Here are some numbered points:
array([58, 44, -4, 74, 66, 29, 71,  5]) 0
array([55, 36, 24, 21, 45, 45,  5, 38]) 1
array([-18, -27,  10, -28,   6,  21, -51,  15]) 2
array([40, 89,  0, 76, 84, 21, 62, 13]) 3
array([-36, -37,  23, -51, -46,  -3, -47,   3]) 4
array([ 65,  73, -14, 127, 127,  53, 122,  12]) 5
array([22, 21, 16, -7, -3, 12, -2,  0]) 6
array([-12, -13,  13, -51, -40, -17, -13, -15]) 7
array([-22, -36, -21, -31, -33, -10, -30, -15]) 8
array([ -3, -24,  -1,  -5, -20,  -2, -57,   6]) 9
array([-14, -37, -22, -45, -63, -24, -36, -21]) 10
array([-24, -66,  24, -23, -29,  -7, -34,  -1]) 11
array([  1,  49, -46, -12,  14, -10,  24, -25]) 12
array([-54, -59, -18, -62, -45, -38, -64, -23]) 13
array([ 52,  47, -11,   0,  47,  41,  45,   5]) 14
array([-17,  13,  -2, -20,  -8,  27,  26,  -9]) 15
array([25, 39, 10,  0, 20, 14, 31, -7]) 16
array([ 42,  11,  35, -20, -16,  21,  -4,  38]) 17
array([22, 36, 36,  1, 32, 22, 26, 22]) 18
array([-30, -25, -21, -33, -19,  -9, -31, -16]) 19
array([ 25,  17,   2,  15,  15,  10,  26, -11]) 20
array([ 12,  22,  -9, -35, -26,  -3,  -2,   2]) 21
array([-29,  -8,  15,  14, -14, -11,   9,  -6]) 22
array([43, 65, 24, 91, 81, 36, 91, 24]) 23
array([ 16,  24, -16,  58,  55,   1,  51,  -9]) 24
array([ 14,  10,   0, -21,   5,   9,   8,  10]) 25
array([ 23,  79,  14, 106,  67,  20,  61,   1]) 26
array([-29, -53,  -4, -40, -22, -33, -31, -28]) 27
array([-18, -18,   5, -34, -29, -14, -10,  -3]) 28
array([-65, -31,  -1, -45, -48, -25, -36,  -6]) 29
array([  3,  -4,  36, -46, -38,   1, -12, -20]) 30
array([-13,   9,  11,   1,  11,  -5,  19,  23]) 31
array([-15,  -1,  10, -27, -19,  -2, -31,  16]) 32
array([ 12,  12, -26, -31,  -1, -12,  -3,  -1]) 33
array([-37, -46,  11, -31, -66, -39, -65, -18]) 34
array([22, 18, -1, 52, 39, 15, 32, 20]) 35
array([ 51,  42,  -8,  75,  72,  29,  72, -10]) 36
array([ -2,  34, -13,  53,  61,  -7,  49,  20]) 37
array([  8,  -7,  15, -22, -11,  30, -37,   6]) 38
array([-11, -11,  26, -11, -40,  39, -22,  19]) 39
array([ 17,   4, -27,  -7, -22,   6,   2,  -8]) 40
array([-18,  31,  27, -12,  -7,  11,  -6,  17]) 41
array([58, 54, -7, 22, 34, 25, 69, 11]) 42
array([ 58,  87, -13, 127, 127,  50, 110, -11]) 43
array([ 10, -37, -17, -23, -24,  12, -37, -11]) 44
array([ 47,  91, -12, 127, 111,  13,  92,   6]) 45
array([ -5,  -6,  33, -11, -14,   4, -45,  13]) 46
array([-19, -38, -23, -50, -32, -17, -58, -13]) 47
array([12, 23, 42, -5,  8, 36,  7, 17]) 48
array([ 13, -10,  27, -42,   0,  -2, -13,  -6]) 49
array([45, 65, 12, 17, 14, 23, 32, 15]) 50
array([  4, -13,  18, -11,  -1,   9,  -7,  17]) 51
array([ 19,  -1, -16, -26,  -3,   2,   7,  -1]) 52
array([38,  2, 13, -7,  3, 30,  3, 29]) 53
array([ 30,  15,  21,   6, -16,  15,  -1,  27]) 54
array([ 1,  5, -1, 44, 45, -7, 33, -5]) 55
array([ -5,   7,  15, -29, -36,   7, -18, -16]) 56
array([65, 38, 33, 57, 56, 51, 66, 18]) 57
array([-72, -55,  -7, -42, -60, -28, -64, -41]) 58
array([  2, -43,  19, -11, -38,  13, -52,  10]) 59
array([33, 20, 17, -9, 41, 31,  7, 23]) 60
array([-28, -38, -29, -29, -26, -33, -25, -30]) 61
array([-17,  -6,  -2,  18,  30,  -9,  17,  12]) 62
array([ 53,  51,   2,  78, 107,  14,  73,  31]) 63
array([30, 53, 10, 18, 37, 34, 55, 12]) 64
array([-52, -56,   3,  -9, -49, -41, -68, -35]) 65
array([  9,  -7,  -8, -32, -58,  -8, -27,  -3]) 66
array([  0,  10,  44, -10,   0,  49,  11,  19]) 67
array([32, 14,  3, -7, -4, 17, 14, -7]) 68
array([-56, -66, -32, -37, -48, -24, -71, -15]) 69
array([ -3, -31, -30, -47, -48,   8, -24, -13]) 70
array([ 26, -15,  21, -25, -23,  33,   5,  10]) 71
array([ -82,  -99,  -29,  -45,  -59,  -44, -101,  -37]) 72
array([-30, -41, -21, -43, -52, -40, -56, -27]) 73
array([ -6,  16,  -4, -30, -30, -12,  -7,  -8]) 74
array([ -5, -13,  -5, -35,  -5, -23,   4, -12]) 75
array([-41, -67,  22, -43, -52, -24, -32,  -8]) 76
array([-79, -60,  -7, -57, -68, -45, -75, -27]) 77
array([ 56,  48, -21,  71,  71,  18,  39,  19]) 78
array([22, 34,  6, 40, 12, 50, 32, 23]) 79
array([-34, -60,   1, -44, -43, -32, -51, -27]) 80
array([-100,  -92,  -30,  -41,  -49,  -50,  -62,  -18]) 81
array([22, 37, 16, 26, 25,  8, 16, 16]) 82
array([ 26,  25,  18,  50,  25, -16,  57,  -5]) 83
array([-42, -45,  -1, -42, -56, -26, -49, -13]) 84
array([ -4,  19,  19, -52, -33,  -1, -11,  23]) 85
array([ 11,  15,  18,   6,   2, -11,  32,   1]) 86
array([ 8, 52, 34, 27, 25,  9, 58, 28]) 87
array([59, 37, 10, 71, 58, 53, 56, 32]) 88
array([11, 13, 32, 22, 18, 37, 16, 16]) 89
array([-28, -38,  44, -34, -33,  -5, -59,  14]) 90
array([ 35,  48,  33, -16, -10,  28,  -2,  49]) 91
array([-22, -26,   4, -31, -39, -28, -41, -13]) 92
array([  4,  -3, -27,  41,  11, -32,   4, -21]) 93
array([-22, -29,  18, -17,   1, -10, -17,  13]) 94
array([ 78,  78,  31, 113, 123,  48, 117,  18]) 95
array([  5,   2,  34,  29,   5, -22,   6,  34]) 96
array([ 10,  12,  32, -60, -34,  15, -29,  26]) 97
array([-13, -35, -12, -26, -32,  -3, -35,   1]) 98
array([-86, -62, -28, -38, -66, -50, -95, -43]) 99
array([-23, -33, -39, -54, -56, -41, -30, -11]) 100
array([  5,  21,   9, -13, -24,  11, -17,  17]) 101
array([-43, -67, -51, -32, -27, -53, -58, -45]) 102
array([-50, -31,  -7, -46, -47, -19, -32, -13]) 103
array([-55, -28, -11, -35, -55, -22, -33,  -3]) 104
array([ 34,  20,  -3,   5,  15, -12,  -6,   7]) 105
array([-14, -38,  -8, -20, -18, -14, -12, -13]) 106
array([ 10, -10, -13, -19, -18, -13,  -3,  -7]) 107
array([-46, -58, -16, -41, -61, -47, -63, -40]) 108
array([39, 56, 32, 37, 94, 50, 71, 37]) 109
array([29, 12,  7, 23, 16, -8, 19, 17]) 110
array([26, 32, 36, -8, 10, 20, 26, 23]) 111
array([ 52,  84,   5, 119, 113,  58, 107,  23]) 112
array([-28, -31,  18, -33, -43,   1, -43,  -3]) 113
array([ 39,  76,   5, 104,  85,  43,  66,  20]) 114
array([  0, -74,  -5, -22, -55, -19, -59, -12]) 115
array([ 65,  72,  -7, 127, 106,  35, 119,  18]) 116
array([-44, -66, -18, -52, -55, -33, -65, -22]) 117
array([ 10,  50, -11,  63,  12,  43,  26,  29]) 118
array([ 50,  81,  31,  89, 113,  44,  90,  12]) 119
array([  0, -22,  27, -21, -10,   9, -36,  28]) 120
array([-20, -31, -36, -51, -32, -27, -64, -13]) 121
array([-51, -76,  -9, -39, -46, -28, -56,  -9]) 122
array([-34, -40,  -5, -34, -34, -16, -50,  -2]) 123
array([-69, -48,  40, -29, -44, -17, -58,   5]) 124
array([-61, -59, -42, -54, -52, -49, -61, -49]) 125
array([  0,  -1, -30, -30,  -7,  -7, -12, -22]) 126
array([-62, -55, -25,  -7, -64, -28, -58, -20]) 127
array([  9,  -7,   1,   8,  -3, -11,   5,  -3]) 128
array([ -2,  -8, -12,  22,   0,  -8,  25, -18]) 129
array([-68, -58, -23, -57, -52, -42, -89, -19]) 130
array([-19, -13,  -9,  11, -10, -30,  -6, -15]) 131
array([70, 70, 20, 49, 71, 47, 45, 37]) 132
array([17, 34, 13, 33,  5, 14, 34, 23]) 133
array([ 28,  59, -13,  -1,  27,   6,  34,  15]) 134
array([12, 13, 15,  1,  0, 19,  3, -8]) 135
array([43, 59,  6, 99, 92, 29, 89, 26]) 136
array([34, 15, 11, 10, 32, 46, 10, 14]) 137
array([ 24,  37, -13,  19,  54,   6,  45,   9]) 138
array([-14, -26,  13, -35, -26,   6,  -5,  -8]) 139
array([-16, -15, -10,   6,  -8, -29, -21,  -1]) 140
array([ 60,  61,  -5, 123, 110,  56,  79,  11]) 141
array([ 47,  87,  -1, 118,  94,  40,  93,  29]) 142
Which point above is nearest to each new point, looking only along the 3 directions in which the numbered points spread most? Its number follows each.
array([-37, -41, -23, -46, -18, -47, -41, -45]) 61
array([13, 42, 41, 46, 38, -2, 41,  8]) 118
array([-39, -45, -17, -32, -29, -24, -27,  -9]) 27
array([ 3, 41, -9, 26, 17,  9,  7, 18]) 110
array([  5, -13,   0,  -7, -15,  51,  -2,  17]) 41
array([ 32,  14, -15, -10, -11,  19, -19,  47]) 6
array([ 93, 115,  33, 127, 127,  84, 127,  38]) 95
array([ 1, 11, 16, 25, 54, -8, 33, -4]) 55
array([-18, -18,  -4, -26, -48, -13, -28, -11]) 98
array([-32, -34, -25, -42, -15, -12,  -2,  -4]) 19
array([ 26,  24, -10,  17,  29,   9,  23, -23]) 20
array([-10, -14, -12, -38,  -1, -18,  -8, -12]) 75
array([-41, -32,   2, -59, -48, -21, -64,  -7]) 84
array([-53, -59,  13, -33, -48, -23, -47,  18]) 76
array([ 18, -10,   7,  39,  44,   2,  13, -27]) 55
array([-17, -31,  -3, -22, -48, -22, -22,   2]) 98
array([-30, -38, -45, -35, -68, -42, -10, -32]) 100
array([-10, -18,  12, -58, -21, -34, -36,  -9]) 7
array([ -5,  20, -37, -28, -11, -10,  20,   3]) 33
array([  2,  -6,  28, -20,  -7,  -6, -34,  -7]) 32
array([-14, -33,   4, -28, -26, -13, -41, -13]) 98
array([  1, -21, -12, -42, -32,   0, -51,  -3]) 7
array([-15, -13,  -3, -15,   1,  -2,  -1,   0]) 128
array([-9, 20,  7, 14, 52, -9, 37, -4]) 55
array([-6, 14, 16, 15,  3,  6, -1, -5]) 31
array([-81, -76, -34, -52, -81, -55, -76, -37]) 99
array([  7,  11, -29,  25,  38,  -2,  36, -14]) 55
array([14,  3, -9, -4, -9, -2,  9, 18]) 15
array([ 27,  30,  49, -19, -28,  27,   2,  29]) 17
array([-49, -41,  10, -10, -58,  -9, -40,   6]) 11
array([ 11,  -1, -25,  -6,   4,  -8,  -4,   2]) 40
array([  8, -15, -20, -55, -38, -14, -49, -10]) 70
array([48, 63, -6, 27, 26, 31, 58,  0]) 42
array([-10,  17,  -8,  -3,  29, -12,  15, -15]) 129
array([  3, -17,   0, -12,   2,  -9,   2,   4]) 128
array([57, 52, 41, 55, 49, 37, 57, 31]) 57
array([  4,   4,   4, -15, -22, -17,  -4,  -8]) 107
array([-35,  -4, -11,  16,  -1, -13,  10, -14]) 131
array([  8, -15,   8, -28,  -9,   5, -19,  13]) 49
array([ 23,   9,  53,   2, -20,  13,  -9,  28]) 67
array([38, 40, -3, 92, 91, 17, 77, -3]) 26
array([-50, -41, -24, -68, -43, -17, -49, -28]) 73
array([  8,  37,  -5, -10,  38,   2,  32,  19]) 16
array([ 14,  22,  24, -24,  12,  22,  15,  14]) 53
array([42, 80, 31, 85, 77, 27, 82, 42]) 23
array([-30, -38,   9, -30, -22, -13, -59, -10]) 123
array([-22, -39,  24, -27, -22, -21, -27,   0]) 9
array([-54, -60,  25, -47, -28, -15, -51, -24]) 76
array([-5, 15, -3, -2, 23, -4, 19, 23]) 86
array([ 17,  -4, -32,  23,  31, -37,  25,  -8]) 93
array([  9,  -1, -11, -34, -29,  -2, -27, -25]) 74
array([  7, -26,  31, -40, -71,  26, -28,  13]) 97
array([  2,   1, -21, -19, -13,   2, -14, -10]) 107
array([ 27,   3, -37,   0,  17, -16,  -1, -40]) 12
array([-18, -40,  30, -31, -17,  -6, -38,  10]) 59
array([  9,   4,  -6,  12,   9,  -9,  23, -27]) 129
array([  7,  23,  28, -28, -32,  20, -18,  11]) 71
array([  3,  34, -35,  36,  54, -12,  40,  -5]) 24
array([20, 29,  3, 10, 34,  4, 24, -1]) 20
array([ -7,  11,  -6, -20, -33,  19,  -1, -10]) 74
array([  2,   9,  14, -15, -22,   0,  -5,  25]) 101
array([ 20,  14, -12,  16,  19,  11,  37,  18]) 20
array([  5,  -8,  10,  -2, -16,   7, -20,  -6]) 51
array([-45, -26,  -5, -38, -21, -33, -17, -37]) 61
array([ -1, -34, -12, -14, -50,  15, -69,  31]) 113
array([-101,  -92,  -16,  -63,  -54,  -57, -110,  -44]) 72
array([ -1,  -3, -18, -30, -28, -26,   8, -16]) 126
array([ 0, 19,  7, -5, 20, 10, 26, 17]) 86
array([-50, -45, -27, -37, -58, -42, -89, -41]) 108
array([54, 64, 22, 28, 58, 33, 73, 29]) 132
array([-6, -5,  3, -4,  1, -2, 14,  1]) 128
array([ -7, -31,  12,   4, -34,  -5, -19,  10]) 94
array([38, 68, 15, 27, 50, 19, 40, 11]) 64
array([-10, -17,  22, -25, -25,  -7,   1,   5]) 32
array([15,  4, -8, 62, 71, 20, 62,  1]) 37
array([ 43,  63, -36, 111,  98,  31,  95, -14]) 45
array([ 16,  -3,  13, -11,  -7,  32,  -5,  13]) 41
array([-13, -19,   5,  34,  15, -24,  28,  -1]) 62
array([  2,  10, -21, -12, -14,  -8, -14,   2]) 107
array([  9,  21, -17, -40, -27,  -4, -14,  -1]) 21
array([ 9, 34,  2, 37, 28, -1, 48,  3]) 83
array([-21,   5, -17,  27,  16, -28,  13, -22]) 93
array([-18, -23,  -6, -36, -16, -18, -44,  23]) 98
array([-11,   6,  -7, -61, -20, -14, -39,   7]) 66
array([ -1,  10,  -4, -11,  -7,   4,  16,  -1]) 15
array([-39, -37, -26, -49, -64, -35, -56, -34]) 73
array([ 34,  25, -28,  48,  46,   0,  56,  -1]) 24
array([ 96,  75,  23,  81, 103,  41,  89,  44]) 119
array([ -1,   4, -28,  23,  15,   4,  12,  -7]) 129
